Each path is a new rotation, seen through one point. The rows after it are directions, each followed by how far the rotation turns it, in degrees a step (0 if it stays put).
Each turn is a multiple of 5 degrees from 10 to 175, or 0.
Each row of a path follows its step; steps can be skipped.
Rotation 1:
step 0: [  2   6  -5   4  11   4 -11  -5  -5   1   2   6   3  12  -7  16   2 -17
   0   2   0   4  -8  -1 -14   5   7  11   6  -2 -11   8  -7  -1   8  -2
   0   3  -5   4   1   9   1   0   1  -5  -3 -10  -3   2  -3   5 -11   1
  -9   6 -13]
step 1: [  9   7   6   0  -1  -1  -4   7   8  -1   9   9  11   3   4  15   3  -5
  10  -6  -6  -4   6   1   2  -1  -2   3  -5  -8   7   8  -3  -6   0   9
  -8  -3   3   2  -3  10 -10   3 -12  12 -10  -6   6  13   3 -10  -9  -8
   4  12   3]
step 3: [  3   2   5  -3   6  -7   4   3  -4 -19   1 -13   3  -5  -9  -7   9  -7
  -2  -7   8   4   1 -10  14   7   2  -9   1  13   2  -6   2  -2   5  15
  -6  -1  -2   4   3  -5  -4   3 -11  -3  -4   0  -8 -10   2 -12   5   1
  -6  -4  12]
step 4: [  3  -9   2 -11   6  -2   9  -1  -2 -10  -7  -3  -4   1 -11 -12  -4   4
   9   5   7   3   1  -7 -10  10 -10  14   0   4   2  -1  12  -3   2 -10
  12   6  -3   2 -12  -3   7   5 -12   0   9  -2   6  -4   2  -6   9  -8
   3  -8   8]
step 5: [  3  -6   3   7  -3   1   7  -7  -8   6  -1  -3   0  -3 -11  -3   5   9
   2   6   3   1 -14  -1   3   5  -8  10  -4   0   8  -1   5  17   5  -9
 -10  12  -6  -6   6   0 -10 -13   5   7  -6  -3   9  -5 -16   1  10  -6
   3  -5  -2]
step 6: [ -3  -7 -12  -5   9  -9   3  -5 -19   6   6  -4  -3  -2   1   5  -5  -3
  -1   8 -14   4  16  -4  -4   8   7  13  -4 -10  -5   5   2   9 -12  -4
  -7  -3   0   0   7  -5   1  -8   2   2  -3  -8   1  -1  -8  11   1   5
   1   8  -2]
step 7: [ 17  -1   0  -3  -5 -15  -8  11   9   7   5  -3   4  -5   7   4  -2 -15
  -6   1  -2   9  -2 -10   2  -4  -2  10  -4  -9   0   5  -4  11  -4  -3
   1  -1  -1   7   6   4   5 -13   7  -5   2   5   1  10   0  -2 -17  -5
  -6   3  -8]
step 8: [  5  -1 -13   2   7   5   2   5  13   6  10   4   8  -8   5   2   6 -13
  -5 -15  -8  -8   2   1   4 -13 -12  -4  -3  -4  -4  -3   9  -1  -6   4
   5   5  13  13   6  -3   4   7  -1   3  -1   9   1   6   0   2   6  -1
  14   5   0]
step 9: [-13   6   4  -4   4   3  -7  -2   1   0  15   9  11  -5  -1  -4   4  -6
  -3  11  -2  11  -7 -11   0  -2  -1  -9   0  21  -6 -15  -3   4  14   4
   4   0   7   4   4   0   7   9   4  -7  -1   7  -6   2   8   2   4   0
   6   5   1]
step 10: [ -1   9   1   2  -6  -1  -5   0   2   8  -6  -9 -10  -4   5  -3  -3  -6
  14   5  -1   2   0 -11  -5  -1  -4   1  -2   9  -2   3  -8 -11   6   5
   1  10  -3  -3  -8  -4  -4   7  -7   0 -13  -2 -12  -5  10  -2  12  -6
  12  -3  23]
step 11: [  0   9   6   5   8   6   5  17   5   8  -5  -3 -12  -2  -8  -5  -3   8
   1   7  -2   2  -5   7 -13  18  -4  -2   8  -1   8   4   4   1  11   4
   2  10 -10 -11  -2   1   8   5   4   2   1  -9   1  -1   0  14   2  -9
   3  -4  -3]
[ 0 -2 -2  2  3 -2 -1  1  1  1 -2  2  3  1  1 -2  0  0  0  1 -3 -1 -2  0
 -1  2  1 -2 -2 -4  1  2 -1 -4 -2  0 -3  0 -2  0  4  1  0  0  1 -1  1  2
  0  2 -2 -3 -3  0  1  4 -1]	60
Rotation 2:
step 0: [-18  -8  -3  12  -9 -17  -4  -1  -6   3  -4   9   9  -5   9  -3  10   5
  -4   4   5   7  10 -12   2   2  -4 -11  -1 -12  10  -8   6 -10   8  -5
  -8  -2  -1   2  -2   2  -1   1  -8   0   6  -1  11 -10  -7   4   0   3
  -6   7  -5]
step 1: [  3   3  13   9 -10   8  -4   1   1   3   4  14   0   0   0  13 -20   3
  -5   4   1 -13   3 -15  -1  -1   1  -3  -1   8   3   1  -3   1   9   0
  -8  -6   1   8  -4  -2   5  10  -2  -5   4  15  11  -2   1  -6  -6  -9
  11  -6   7]
step 2: [ -8   0  -4   0   1  13  10  -2  -1  -5  -9  -1   6   7  -2   4   8  -4
 -13  11   0 -16   6  -1   8  -2  -3   8   2   2  10   5   3   8  -2  17
   2  -5  -5 -10   1   6   2  -8   1   6  13  12 -11   3  15  -3   1   0
   7   9  -3]
step 3: [  8  -1  -3   8   5   6   0   4   5   8  -4  -6  -5   1  10 -10  -2 -14
  12   2  -3   2  14   5  -7 -15  -3  -3   0  -7  -9  -3   7  -4  -6  11
   6   0 -15  -8   7   2 -16   8   8  -7   5   3   4  -2  -5   0   8 -13
   6   5  -3]
step 4: [  3  11   2  -7   4   0  -5   5  -6  -5   2 -13   1   5   7   2   0  -3
   8 -19 -14 -10  -3   3 -13  -1   9   7 -12   8   8  -2  -5 -13   3   6
   6   3  -5  -1  10   8   8   8  -5   7 -13   7   1  -4  -9   1  -2   6
  -4   2  -3]
step 5: [ 12   3  -6  12  16 -10   0 -17 -13   1   6   7   2  -2   3  -2  10   7
   3   4  -3   7  -8  -2  -5  13  -5   4 -15   5   1  -7  10   5  -8   2
   4  -1  -1   9   6  -5   6   6  -8   9   3 -12  -2   9   7  -1   0  -2
  -1   7   2]
step 7: [ -6  -7  -1   9  -7  -2   5   6 -13  -1   8   5   9  -1  -1   5   5   6
  -3  14 -22  -6   4   4  -1  -6  -6  -1   1  -8   6  13  -7   4  -1  -4
  -4  -3   3   2  -7  -5   3  -5   7  -3 -14   2  -7  -5  -2 -11  14  12
  -2 -12   3]
step 8: [  1   1  -9   6  -2   7   7  10   1   8  -3  11  19  -1  -2   9  -2   2
   4 -13  13  -6   7  -8   0   0 -12   5   6  -4  -9  14   6  -3  -5   5
   2   0   7   9  -4 -11   5  -4   5  -9   5  -9   2  -6  -6   8   4   1
   7  11 -11]
step 9: [  9 -11   6   1 -20   7  -1   1   9  -4   3   1  -6  12  -6   7   3 -14
  -3  -7  -1  -7  10 -11 -13   7   0   0   4   5  -6 -11   2 -10  -5   5
  10  15   4  -7 -10   2   2 -12  -6  -2  -1   2  -2   5   4  -6   1  -4
  -5   3   4]
step 10: [ -4 -10  -7   3  -7 -12  -3   1  -1  -6  -6  -3  -3  10   6   7   0   0
   7   5   7  -2  -5 -10   5  -6   5  -1  -2  -4   1  -5   7   4  -1   4
   4 -12  -2 -13  16   8   3   5  -8   4  -1  -6   2 -21   9  -5   9  -4
 -15  11   5]
step 11: [ -6   6   8  -4   7  -6   1   9   6  -4  -1   0   3 -13  -1  -7 -16   1
  -9   5 -12   5   7  -6  -3  -7   1   2   3   4  -5 -12   8   2  10   0
   4   0 -10   8   1   2  16  17 -11   0   6  -2   5  -3  -5   0   0 -11
   8  10  10]
[ 1 -2 -3  1 -3 -1 -1  0  1 -1 -2  5  1 -1  0  2  1  0  1 -2  1  1  0 -2
 -1 -4 -3  1  1  0  0  1  1  3  4 -1 -2 -1  1  1 -3  2  0 -3  2  3  0  0
  0  2 -4 -2 -2  1 -3 -2 -1]	45
[ 3  3  2  4  2  1  0 -3  0  2 -1  3  0 -1 -1  1  2 -1 -2  0 -1 -1 -2 -3
  4  1  3  3  2  3 -4  2 -1 -3  0  1  1  0  5 -2 -2  1  0  0 -2  1  0  0
  1  2 -2  0 -2  1  0  1 -1]	100
Rotation 3:
step 0: [ -3  -2  14  -7  -2  -4  10  -2   6  -2   5  -3   4   2   7  13 -19 -12
   5   7  -8  -4   8   5  -4  -9   2 -11   1   5 -14  -1   1   1   0  -7
   2  -2  10   0  -9   7  -2  -5  11   9  -5  12  -5  -4   6   1  -4  -9
   5  -5   7]
step 1: [ -3 -14  -5   3  -5   3 -11   3 -14  -7  16   9   4   4   4  -1  -3  -3
  -2  -8 -11  11  -1   4   5   1   7   9   4   4  -2  -4  11   2   4 -12
  -3  -4 -10  -8   2  10  -3 -12  -4   4  -4   9   5  -5  -8   5  -3  11
 -11  -2   0]
step 2: [-10   1  -3  16  -3  -9   2   9   7  -5   0 -12  10  -6   3 -14  -1  15
  -3   5   2  -2 -14  -3   8 -17  -6   7   1   0   4  -7   0   7   1  -6
   7   1   0   2   4   3   2   0   1 -14   4  -3  -3   3  11   6  -7   3
  -5  -9  -4]
step 3: [  6   1   6  -1  -3   7   4   7   6   5  -6 -14  -5  -4   3  -1   2   3
   6   0   2  -4  -1 -13   7   5   9  -6  11 -17  -4   2  -8  14   0  -4
 -13   1  -2  -5   3   6   7 -15   3   8   4   2  -4   0   4   0  -8  -5
  14  14  -3]
step 5: [ -2 -18   1  -5   4 -11  -4 -15   5   5   4 -17   2 -12   3  -3   8  -8
  -4  -6 -11   9  -4  -1   7  -3   6   4  -1   9  -5  -3   0  -9 -15   3
  11  -5  -2   2   0 -10  -7  -1   3  -8   5   7  -2  -2   6   2   6   6
  -2   6   5]
step 6: [ -7  -1   3   4 -10   6  10   2   6   7  11  -1  -4   5  19  -4  -1  -3
  13   2  -6  -9   9   4  -5  -4  -4   4   0   3  21  -7   2   2  -3   1
   1   4   0 -12 -12  -4   3 -11  -4  -5   0  -2  -1   5   8 -12  -6   8
   2   8  -1]
step 7: [ -5  10  -6   1   0  -6 -10 -10  10 -12  10   3   1  10   2   4  -5   1
  -1  13   0   5  12  -2   1  -3   5 -17   6 -13   4   0 -12   8  -1  -4
 -10  -1  -9  -5   0   8  -8  -6  -7  -3  -7   3  -5   0   6   5  11  -3
  -7  -9  -4]
step 8: [  4  -2   1   9   3  10 -11  -3   3  -3   6  -8   5  -2  -7  11   3  11
  -4 -16  -1   0   3  13  -6  -1   1   3   1   0  -2  -2   6  -5  -4 -10
 -10  -2  -5  -5  -3  -1   6   6   7  -3  11   2   0  -3   9  26  -6  -5
   5  -2  -4]
step 9: [  4  -4  -1   7   7  -4 -14  13   6  -4   7  -8  -3   7  -1  -2   8   6
  -2   8   7  -2   1  -5   5  10   1   2   1   9   3 -13  11  -3  -2  13
   7   7   8  -1  15  -3  14  -1  -8  -3   0   9  -3  -2   3  -4  -6   8
  11  11  -2]
step 10: [ -6   6 -12  -9 -15  -6  12   4  -6  -5  -7 -18   2   2  12   2   5   5
   0   1   2   5   9  -9  -4   3   4  -8   2   8  -6   9  -6   0  -4  10
  -3   9  -7   9  -7  -5   0  -2 -14  -3   4 -10   4  -1   4  -1   2  -3
   5   3 -11]
step 11: [  7   4   5   2   4   8   2 -20  -4  -9  -4   2  -7  -1   5   7   9  -3
  -1  -2 -12  -6   8  -1 -17   5   6   6  -3  -9  -7  -4 -14   0   4  -1
   7   0  -5  -4   3  -8   3   0 -10 -12   1   1  -1  10  -2   4   0 -10
  -6   5  14]
[ 1 -1  1  0  0  0  2 -3  4  3 -3  1 -1  1  1  1 -1  1  2  1  2  2  1 -3
 -1  0 -1 -1 -2 -4 -2  1  1  0  2 -3  1  3 -1 -3 -1  0  1 -3 -3 -1  0 -5
 -1  0  1 -2 -1 -3  0 -2 -2]	95
